128 stands for zero in the data rows.
Here are some points, one per row:
[117 122 105 112  87 139 106 126 142 167  97  83 141 150  83  49 100 143  87 147 151 119  73 174 155  94  78 175 134  92 138 132 141  54 132 164]
[103 151 140 145 148 118 147 153 100  95 126 186 162  86 102  89 131 150 128 169 150 109 117 190 127 158 111 110 164 108 147 204 110 186  97 162]
[145 130  74  73 109 155 149 141 114 103  95 119  97 158 151 164  85 139 122 137 136  76 107 103  95  78  68 133 144 153  70  90 159 142 117 114]
[149 101 169 154 101 123 162 177 153 112 103 108 161 110 115 174 133 113 144 133 131  89 176 131 183 135 107 166 156 132 155 109  90 133  97 149]
[147 145  75  89  74 110 148 134 115 126 120 156  86  63 133 150 132 150 123  87 105  87  81 106 164 100 148 153 142 113 118  93 154 134 136 144]
[ 83 112  91 160 126 116  83  83 146 151 130  89  89 102 131 109  82  65 155 142 106 152 103 129 136  85 100 114  76 137  62  58 151 162 133 109]
[ 94  83 157 174 172 148 147 150 138 102 188 172 105  99 111 153  93 139 120 161 164 151  99 134  86 127 100 126 135 169 143  99  97  87  96 155]
[155 100 126 105 117 146 101  92 158 110 142 121 109 158 137 117 147 147 129 150 100 165 139 168 148 101 127 107 154 152 160 124 163 152  83 102]
[ 82 112 166 111 142  72 111 154 128 125 144  81  87 146 143 158 104 121 122  85 110 103 104 112 139 166  98  90  72 175 147 184 109 150 170 124]
[107 152 103 165 146 149 146 102  84  89  59 153 136 112  96 148 113 126 156 153 114  95 168 103 125 124 110 157  67 113 157 100 175 155 155  91]
[145  96 128 108  89 148 104  94 159 147 144 151 112 162 149  77 149 143 124 158  98 163 148 158 148 118  92 107 155 142 155 102 159 152  87 112]
[165 176 108 132 143  82 139  81 130 189 121 148 124 103 109  94 174  85 107 162 128 148 194 208  89 130  93 149  86 181 174 101 127 102 142 110]
[129  79  78 100 127 107 101  76 148 186 155 182 168  85 168 157  85  82 140 130  84 130 176 130  85 107 147  87  57 164  54 147 134  74  96 171]
[151 105 164 152 101 121 197 136 164 117  98  99 191 115 112 180 115 100 127 113 130 100 189 133 145 149 102 138 187 140 144 113  97 135 118 162]
[111 166  96 101 178 175 162 151  96 185 170 102  96 116 136 148 149 168  99  94  95  96 146 130 102 180 137 169 138 119 153 138 163 129 150  78]
[150 101 153 104 112 143 129  91 163 133 141 152 136 166 104 119 146 167 158 147  98 166 128 161 176 133 125  81 167 130 164 124 176 148 111  97]
[152  97 129 105 118 149 101  93 139 126 144 152 113 147 113  80 160 125 132 150  99 162 138 166 148 112  97 124 151 152 152 114 155 154  84 113]
[173 173 182 111 102  78 116 155  95 188 159 115 114 160 177 116 131 145 104  98 135  94 113 101  72 165 139 114 136  97 107 161 121 152  73 119]
[163 123 158 129 111 149 129  84 150 125 170 147 138 171 137 118 141 175 143 154 128 184 135 187 174 124 119 125 163 155 168 130 175 176 104 100]
[110 122 118 196 201 166 116 123 189 181 133 146 128 159 117 181 174 137 117 171 131 171 191 136 166 124 203 152  92 178 141 195 134 174 138 202]
[136 120 113 126 104 128 209 173 104 126 112 144 149 100 159 104 181 178 123  87 125 190 137  98 125 141 106 111 118 102  71  93 140 122 177 180]
[122 127 100 146 103 159 104 147  99 144 153 115 158 154 126 122 149 100 114  73 106 179 101 129 159 135  93 116 135 138 101 140  69 146 162  82]
[161 108  97 128 183 122 150 110 141  88 146  99 144 163 125  72 120  84 169 127 128 126 104 124 148 165 175 174 152 170  78 128 151 108  84 103]
[ 70  68 107  94  97  92 115 149  83  95 104 111 168 159 161 100  92 124  90  98 113 180 141 119  79  91 167 170 123 135 144 118  81 136 173  81]
[167 170 182 112 103  74 110 148  93 186 152 115 134 160 170 155 143 132  98  84 135 114 103 134 104 166 172 153 148 104 126 157 120 152  73 121]
[ 96 102  99 121 132  80 115 147  85 105 130 140 164 162 126 110  99 124  92  99 108 190 124 111  80  92 135 123 138 112 171 130  90  98 179  95]
[157 153 152  80 129 153 103  61 111  87 108 131  87 105 163  70  90  69  73 157 141 112 107  85 137 130 161  76 140  91 135  91  84  79 143 100]
[155 153 118 157  78 158 125 122 120 102 163  84 183  98 119 144 147 145  90 165 107 150 175 117 154 100 101 124  81  97 160 181 116 121 109  86]
[143 125 193  93 147 158  90 151 151 144 156 109 150  93 104 135  94 156 175 126 124 110 191 100 139 172 177 169 152 106 157 112  94 136 137 158]
[ 91 178 119 106 110 158  71  69 141 133 159 129 196 123  84  77 178 161  91 101 193  86 127  77 103 102  92 127 114 125 158  99 130 162 124 174]
[153 106 129 126 183 130 179 102 167 106 176 129 181 175 126 106 127  82 166 114 124 125 105 152 145 174 163 196 159 152  88 133 164 102  94  95]
[126 213 108 124  97 122 132 113 157 186 112 177 187  99 136 130 166  94 163 148 117 132 158 203  95 178 117  95  81 200 171 113 143  96 174 101]
[140 156 135 126  86 144 111 153 112 130 156  80 112 165  98  78  85 164  96  99 181 120 138 214 153  86 108 139 151 123 124 165 150  77 122 177]
[174 153  86 127 127  70  88 145 112  90 113  97 107 171 169 152 101 177 129 122 171 137 129 126 128 182 126 175 116 138 118 152 128 159 129 162]
[ 88 102 101 114 163  73 144  93 115 119  66 155  97 134 119 165 112 130  77 122 136  99 103 114 136 111  74 145 157 107  64 110 120 108 100 111]
[154 107 131 121 183 122 177 113 163 101 179 125 159 168 133  67 124  96 170 147 123 144 118 111 179 166 167 181 157 164  90 122 167 104 107 111]
[111 160 119 143 149 149 106 120 157 163 150 146  99 138 145 138  95  84 177 155 122 149  92 185 164  91 151 136  99 173  94  93 145 183 168 116]
[108  80 140 155 170 174 130  93 101 155 155  99 176  72 163 127 109 193 132 149 185  92 150 164 105 111 178  87  68 101  60 196 173 158 130 100]
[153 152 127  95 182 173 180 157 134 108  90 101 106 116 181 142  96 130  91  93 107 108  98 153 153 161 108 131  72  93 166 113  93 152 151 135]
[145 167 105 111 103 107 173  98 135 127 149 178 115  90 174 149 151 147 104 119 128  82 101 127 159 103 127 179 164 132 128 103 149 128 162 153]
[151 155  91 117 102  69  93 119 103  88  78 128 134 167 168 156 107 160 110  89 106 116  95 139  96 171 140 154 118 130 129 136 135 154  99 169]
[157 188 149 142 123 121 121  92  60 101  94 127 100 170  90 152 140 148 194 168  98 112 108 110 121 177 103 141  84  88  70 115  89 121  97 163]
[ 96 161 122 139 136 144 153 151 186 135  92 175  88 111 181 131 122  76 172 178 119 185 151  94 104 114 134 175 157 106  68 190  87 183 124 139]
[121 149 130 162 115 163 100 152 143 176 115  75 119 170 105 109 136 160  86 136 170 117 127 202 155 101  96 141 160 123 130 147 155  74 114 167]
[ 89  86 120 147 171 139 144 155 142 105 165 173  96  90 110 154  85 154 136 158 201 139  97 103  92 130 100  98 127 152 132  90  83  67  86 136]
[174 129 105 181  97 168 100 200 167 159 122 110 188 153  97  80  87 106 134 173 136 130  92 112  70 110 180 115 154 185  73 152 173  84 163  92]
[103  72 183 101  83 180 156  92 102 110  82 189 118 165  90 157 110  89 116 118 165 123 113 117 131 165 138 106  95  69  79 151  96 131 111 158]
[ 56 122 106 101  90 124  95 172 166 172 102 159  85 158 150 153 171 138 156 138 187 127 167 180 173 177 174 162  97 104 108 108 147  78 137  75]
[145 158 108 162  93 106 183  73 132  99 133 146  95 156 174 130 109 147 153 141 120 101 152 120 150 113 150 104 188 192 107 148 168  67 183 116]
[140 150  95 195 130 172 126 178 113 137 174 112 166 159 121 117 178 111 121  86 133 170 118 116 185 127 120 114 149 153 124 147  94 171 181  90]
[166  62 119 101 141  47 107 159 156  90  88 134 162  89 104 147 186 172 173 165 111  90 154 161 118 157  79 119 107  82 124 150 155 123 179 139]
[ 76 146 186 109 118 170 103 103 125 100 140 155 106 182 179 145 170 139  95 121  90  84 138 113  72 156 176 136 127  99 137 108 133 145 146 150]
[ 75  80 160 152 138  73 111 116 135 126 104  83  88 152 151 118  99 102 150  88 115  96 101  75 133 159  93 110 104 146 158 184 109 149 164 125]
[106 164 163 118 167  80  87 135  83 109  53 140 111 133 125 132  93 176  87  98  98 140 121  88 179 123 146  94 143 103  92  84  93  69  97  96]
[139 155 194 145 145 148 122 139 160 139 158 101 175 128 103 175  89 131 163 174 118 112 176 129 100 162 141 178 157 107 167 119 116 131 178 167]
[164 153 127 162  78 151 131 128 110 114 164  89 156  87  91 105 156 141 102 169 106 152 160  86 157  81 108 134  49 101 161 173 106  94 106  88]
[159 124 127  99 183 175 176 122 126  99  65  99  87  86 147 147  99 136  86  81 114 108 110 126 151 157  83 101  88  91 131 123  95 154 167 122]
[ 67 165 147 119 154 102 150 156  91  95 100 159 171  65  79  63 126 132  87 157 121 136 100 130 136 160  88  80 157 108 115 196 114 161  69 157]
[ 93 146  67  89 152 139 107 134 101 154 115  83  72  89 108 124 138 130  73 100  73  71 119  85  81 154 158 146 105 105 145 130 143  81 128  57]
[141 100 162  96 152 152  93 153 155 136 131  78 141  96 107 137  82 129 169 137  97  98 184 110 103 154 153 156 147  89 138  95  98 139 128 155]
[ 91 145 168 135 161 162 130 157 101  95 101 163 113 147 123 120 189 178 119 103  91 133 104 113  70  57 132 161 151 112 158 121  99 145 145  99]
[153  74 178 132  74  90 176 152 139 117 107  78 154  89  89 142 148  98 151 152 103  92 156 106 151 126 117 147 128 139 138 100  88 109 109 156]
[115  87  86 186 144  88 169 145 103 188 151 134  96 167 161 147 154  73  82 104 100 115 107  98 135 170 183 101 123  99 168 184 153 145 123 172]
[166 129  98 101 157 151  99  96 139 179 108 137  93 114 173 154 172 158 143 166 177 166  77 144  77  95 168 157 162 158 165 144 136 132 176 163]
[150 132 167 100 144  70  77  68 162 133 155 160 121 116  61  90 175  63  75 115 143 127 122  98 133 107 130  75 125 169  81  93 122 159 154  97]
[117 150 107 163 178 160 172  99  66 105  61 152 136 101  93 145 102 138 148 134 111  98 181 105 155 116 111 150  76 115 137 102 180 153 156 105]
[ 83  75 163 156 144  79  77 117 110 127  99  82  95 139 156 120 108 113 155  82 108  92 106 107 135 163  96 100 116 160 165 170 116 119 166 140]
[155 169 190 121 114 111 117 163  73 189 140  95 153 130 124 171 174  67  91 183 140 183 127 118  78  90 141  92 160  95 130 144 196 179 115 101]
[151 168 107 110  72 113 148 129 124 136 144 181 104  79 168 147 127 151 115  97 132 100  90 128 163 108 135 170 158 130 126  98 151 158 157 155]
[143 149 102 122 111 123 166 179 129  97 114 114 150 105 158 150 192 179 109 145 121 172 129 122 156 130 105 125 140 108  81 120 153 121 173 187]
[156 101 118 108  83 141 133  88 154 114 144 152 137 159 100 123 146 144 137 144 102 159 110 171 145 127 136  82 158 123 170 118 159 154 102 101]
[ 85 153 124  65 160 135 103 125  71 127 150  77 155  81 163 168 185  61 194 119 133 118  92 137 146  84 168 124 148  89 139 185 124  66  68 121]
Along one direction, these points spread out more than along any other. Take the direction at right angles to it along which they spread out most. Go by this last direction. How far along it is each point below, from 0 to 99? 50 is the average, and the first point above lies past it. One standard deviation of the points above along it is 16.
[176  97 122 106 109 168 139 173 117 101  86 188 103 146 157 147  91 142 103 101 134 105 124  98 129  75  77 163  84 167  96 113 171 131 100 125] >> 62
[109 101  98 120  90 169  94 156 131 141 134 166 114  85 102 144 153  87 179 112 212 186 183 138  83 161 148 154 123 174 151 113 177  91  91 162] >> 46
[130  87 129  63  59 119 117  68 149  85 133 100 103 133  75  95 115 138 122 133  48 143  87 131 118  89 125  67 121 107 130  91 140 133  73  90] >> 77
[ 80  94 120 151 143 132 152 152 161  92 162 138  92 100 105 158 100 128 111 149 170 159  92 107  56 158 102  84 132 148 117  83 100  67  79 137] >> 54
[ 93 134  97  97 128 116 198  90 165 153  92  65 151 177 108  79 175 173 146 152 219 101 134 118 150  79 191  78  88 180 103 109  77 146  97  91] >> 61
[127 106  91 108 161  91 113 167  85 163 166 175 153 188  97  96  86 118 190 105 110 112 146 119 165 110 102  78  68 106 179 152 128 145 149 175] >> 47
[101 135 129 242 147 102 109 148 152  98 149 131 105 120 183 117 105 101 185  81 135 117 122 142  99  81 127  89 137  74 139 121 126 171 136 123] >> 51
[135 156 155  93 151 148 111 114 167 178 145 131 129 114  84 151  98 161 181  95 149 156 155  90  80  73 166 169 146 126 148 175 128 103 169 152] >> 40
[168 107 171 131 104  96 170 151 155 112 109 107 149 103  80 175 136 101 145 134 103  99 169 106 152 132 112 158 124 128 154 103  91 105  97 153] >> 17
[ 87 112 149 176 168 139 178 146 159 115 152 165 110 106 102 152 103 155 125 159 193 170  99 131  83 150 129 105 162 148 138  92  95  90 110 150] >> 41
[ 83 141  94 179 124  98  83 153 115  95 161 105  99 104 148 128  87  65 142  79 109 120 134 120 111  76 138  81 136  83 116 115 114 153 127 142] >> 62
[185 167 175 161 147 173 113 102 134 115 122 157 114 131 185 121 123 126 108 156 189 113 115  93 165 180 172 104 164 111 169 110 115  97 173 111] >> 47
[140  93  99 185 105 142  78 147  76 128 153  89 132 130  95  85 150  97 106  79 108 151 106 144 126 127 110 118 135 134  85 109  55 155 159  86] >> 64
